One turn moves every row onto another: examples first, then more rows asked
K629: [  3   0  12   4   4  -3 -10   8  22   0   5  14 -10  -8  18 -11  35   1
   1  16  -5  20  22   3  13]
K670: [-33   5  20   0   0   6  38  -9   2 -10  -5  -2  -3   2  -2   6  -5  -9
   3  42  -5  -1  -1   3  12]
K180: [ -8 -10 -12   7   2  -7 -30  -2  33   0  -4   5   5  -5 -24 -18 -12 -21
 -10 -12  12   0   5   7  -3]
K527: [-14   8   6 -19  10 -26   6  -9  16  -7 -20  -9   2  18   3 -30   8   6
  17   4   2  11  -9   0  -1]
K291: [  7  18   5  40 -22  16  -4  17  -2 -14   4  15  -7  19 -28  20   2 -22
   1  11  -7  -2  -7   6   9]
K49: [ -6  15  -6  -3   0   2 -32 -21 -14 -18  -9   2  -7  12 -36   4 -13  15
  18  16   4   7   9   9  13]
K541: [-11  -4  -2   4  19 -29  25  -5 -11 -10  -3  -1  25  12   3   8  22  -9
 -14  -2 -13 -14  17   2   4]
K281: [  6   8  20   3 -31   3  17 -10 -22  -5  17  29 -10  13  -8  20   2  17
   5  -8  -7  18   9  -3  25]
K744: [  0  19  -4  -7 -27   8  20  -8   2   1  13  22 -14  -4  -3  14 -19  15
  18  25 -15  16   6   1  32]
K400: [ 12 -17  -6   0 -22  -8  -6  -2 -24  -2  15  14   5   1   6  -9 -13 -18
 -19  -7 -26 -23  -8   8  20]
K185: [ -3   3 -14  -6  10   5 -21  16  13   1  -1  15   2   8  -5  -7  -5  25
   7 -11   0  34 -12  26  14]
K60: [ -6   3  14  11 -25   2  32   6  -5 -18   4   6   8  -1   3  -4  -8 -30
   4  -9  -1 -32  21 -13  -4]
K679: [  9  -5  -6  15 -14   4  16  11 -18   4 -15 -10   8 -13 -19  34 -13  -3
   6  -6 -37  -3   6  18  23]
K253: [-13  14  13   8 -17  16  14 -10 -26   0 -25  -6  -3   6 -32  16 -31  -4
   0   0   6  -2 -17 -13  16]
K283: [  3  32 -12  -3 -12  19  -3 -19   3  12 -17  10   0  11 -17   1 -23 -30
   4  -5  -3  34  -3   6   9]
K722: [  5   9 -14  15 -13  21  -4  14  11 -21  -4  -3  -9  -1 -21  21   4  -5
  12  34 -14 -16   4  -1  -4]
K370: [ 27  -3   7  -2 -11  -6   2 -17 -29   1   5   0  10   8 -12  -6  15 -15
 -12   8  17   8  33   8   5]
K566: [  5  18  -6 -16  -9  17  -1   0  -4  -3   7   8   0 -17 -13   9   4   7
  21 -43  -1   3   8 -16   0]
K212: [ -2  14 -14 -11 -22   4  -9 -10  14  20 -12  13 -25   9 -15  -9 -32 -14
  16   4   1  20  -6  15  23]
K802: [ 27  12   1   3 -16 -13   7 -15 -19  20   5   0  16   6   3 -12  -3 -27
   1  24  -6  15  10  17  23]
K91: [ -3 -15  25  24   0  -7   2  19  -8 -14 -21 -12   0   7  -6  -9  -4   6
 -12  29 -13   6  -9  24  22]
K162: [ 15   7 -23  -9   0 -12  34   1   0  15  -9  -6  10  21   5 -15   5   2
   6  -2  11  16   3 -12 -10]
K766: [  7   0  17  -1   0 -28  -3  -2 -10   6  -9  17   0   4  23  -8  -4   2
 -17 -22 -35  13   6  13  25]
K384: [-29  23  -2  -4  10   1  16  11  11  -5 -17   3   0  15 -19   9  -8  -9
  20  -7  23   7  24   8 -19]
K267: [-23 -10  18 -16   6 -10   4 -18  -2   2   5   8   4  -1   8  -6 -24   1
 -13  -4  26   3  25 -14  -7]
K716: [-28  -1  17  17   6  -6  -3  16  23 -11  10  25 -17  -3  -4   3  -7   2
 -13  -2 -14 -18 -17   9  20]
K459: [-14   4   3  15   7  11 -19   8  -6 -19 -17 -12  -6  -5   2  25 -29  -1
  13  -7 -32  11  -7   8  29]
K845: [ 11  -6   8   2  -4 -20  -5  -1 -16  -1   4  13   4  11  23 -11  -9 -18
 -15   0 -28  -5 -24  17  30]
K741: [  6  -3  -1  -5  -2  -3 -26   2   8   8 -12  -9  -1   0  -6 -11  -1 -28
   8 -40   2  -4  -2  -5 -17]
K227: [ -8  -9  -3  12   5  -6  -5 -12 -18 -12   9   1  -4  -5   5   5 -33   4
  -4   6  -3   5  18  27  47]
K273: [ 13   6 -13  -4  -6   1  54  11 -22  23  -6  -2  -2  -1  -5  18  -6   4
   0  -6  -4  -4  11   3   9]
K423: [ 13 -12 -11   6  12  -1   0  13  10  -3   8  -8  -5 -11  13  -7  30  12
  -5  13 -14   5  28   2  11]
K893: [-13   2 -13  -9 -10  12   1  18  -2  -3   0   6 -16  -4  -7   9 -18  21
  27 -30  14  -2   5 -21   5]
K469: [  0   8  18  13  -2 -13  -4  21 -24  -1 -27 -12  11   6 -11   7  -1 -19
  -1  -2  -1 -30  15   0 -20]
K993: [ 15   0 -26   5  -6  -6  12 -15 -13  -2  -6   3  -7   6  -9  -1  -6  -5
  -8 -37 -10  16   9 -10  42]
K598: [-11 -15   7  -3   8   0  -8  18  17 -20   3   3 -23 -11  11   5   9  12
   1 -15 -21 -22  -3  -5   1]
K347: [-27   3   8   0  -6   1  10  -3  11  11  -9  -4   3   4  -6  15  -8   3
   7  50   1  -4   8  -5 -14]
K97: [ 12 -23 -30   6  -3   1  -2   8   8 -11  11  -8   7  -4  -9 -11  27   3
   5  16 -10   4  -2   9  24]
K382: [ 20   8   0   4  13  -6   7  16   9   2  -2   8  -2  21 -12  -6  32   0
 -20 -17   1   9 -15  -6  -7]
K10: [-20   4  25   1 -10   1 -24  -1  -3  13 -10   7  -5   2  -6  14  -3 -10
   0  45  -2   6   2  -1 -12]
K73: [ -7 -10   0  24 -10  -6  19  -2  -8   6   1  -8  35  -5 -11  20 -27 -27
 -14  -3   4  -4   1  20  10]
K936: [ -3   9  30  15 -17  -5  17   9 -19 -21 -15  -9   7   5  -3   7 -13 -36
  12 -13  -9 -19   7  -9 -11]
K826: [-19  21   8  -5  24   2 -27  -2   4 -19 -24 -18  -7   7  -4 -11  -9 -11
  15   6  -5   2 -14  14  12]
K119: [-11   8  23   7   8 -13   2   4   3 -28 -14   4 -20  30 -12  -1  11  20
   5  15  -3   8   8 -17  -7]
K480: [-14   6  35  -9  -6 -19  15 -12 -14  20  -4  -1   6   5  23  -8 -24 -23
   5 -13   5   2   6  -8  -2]
K963: [ -5   3  10   3 -10  -4  41  10  15  15  -3  10  -2  -1 -15   7  -9 -12
  -7 -42  12   9  -3   3   7]
K3: [  1  23  -8  -9 -14  19   3  -3  18   1  12  23  14 -12  -6   1  17  -6
  18 -23  11   3   8 -15  -4]
K505: [ -5  -2   1  -6 -31   6 -22  -3  -8  13  -5  15 -36   4 -13  -2 -39 -16
   5  -1  -7  11   5   4  18]

K993 turns into K541
K267 turns into K180
Now find these:
K722 turns into K744
K826 turns into K459
K3 turns into K629
K893 turns into K97
K382 turns into K119
K845 turns into K936

One turn moves every row onto another: examples first, then more rows asked
K200: [ -5 -25 -11  -4   0   6   0  26 -30  -1  -6  44  -6  -3   8  16 -13  15
  -4  40  -4  -9  15 -11  10]
K606: [ -3  11  14 -11 -18 -11  20  35  -8  -6  -2   0 -13  12  16  21 -28  28
 -10   3 -18 -42   6 -15   8]
K209: [ 13 -11 -13   7 -28   0  -2   6  -7 -16  11   9  -8  13 -19 -12 -19   3
  -7  19 -12 -23  -9 -48  -7]
K207: [  1 -33  -5  24 -12  12 -13   7 -37 -10   4 -14 -24  -2  32   4   0   2
  11  23 -10 -18   1  -6  28]
K280: [  6  17  -4 -19  13   1   7 -21 -41   7  11   0 -26 -15   6 -17   3   6
   8   4  16 -23  19 -19   7]
K164: [-10   6   3 -22  13  -6  12   8 -18  13  29  -4  -3   3  30  21 -25  11
 -29  -3 -12   0   0 -26  20]
K401: [  9   1 -13  -9 -11 -10   3  15  -4  -6  19   9  -4   1  13 -24  -7  14
  11 -10   5  -3 -41 -23  11]
K436: [ -6 -35 -11  22   4   3   2  -1 -21  -9   2 -28 -10  -5   8  -3 -17  25
 -16  39  -4 -23 -20 -21  20]
K943: [-13   7  10   5  24  12   7  -8  17  -5 -10   5 -15  15  -5   7   7   2
   6  10  11 -18 -16   8  27]
K37: [-21   4 -21  -2  -4  16  14 -19   9 -13 -15   6 -12  -7 -10   5  -8  -5
 -22   4 -16 -30 -21  -7   4]
K221: [  5   2  -3  -5   8  -8   7  11 -48  -5  20  12  -6  17   5 -25  -9  22
  16   8 -13 -20  35   4  14]
K778: [  5  12 -22 -12   1 -23  23 -15  22  -7 -11   9  -5   6  -9  23 -10   1
  -1  11  -2 -29   3  -2   8]
K504: [ -5 -34 -12  -5   8  12  -3  11 -15  -6  -4 -53 -10   1   6  -3  -3   2
  -1  -1  -5 -10  14 -12  21]
K20: [ 11  38  -4  -3  -5   3   3   9 -13   1  -1   2  -5   0   9 -13  -6  21
   1   4  -4 -13  49  -7  14]
K189: [  5 -20  -4  -1  12   3 -23   2 -17 -11   0  11  15   4   8  22 -20  16
   6   3  14  18   1  -7 -11]

K606 turns into K200
K221 turns into K436
Now find these:
K401 turns into K164
K943 turns into K280
K20 turns into K207

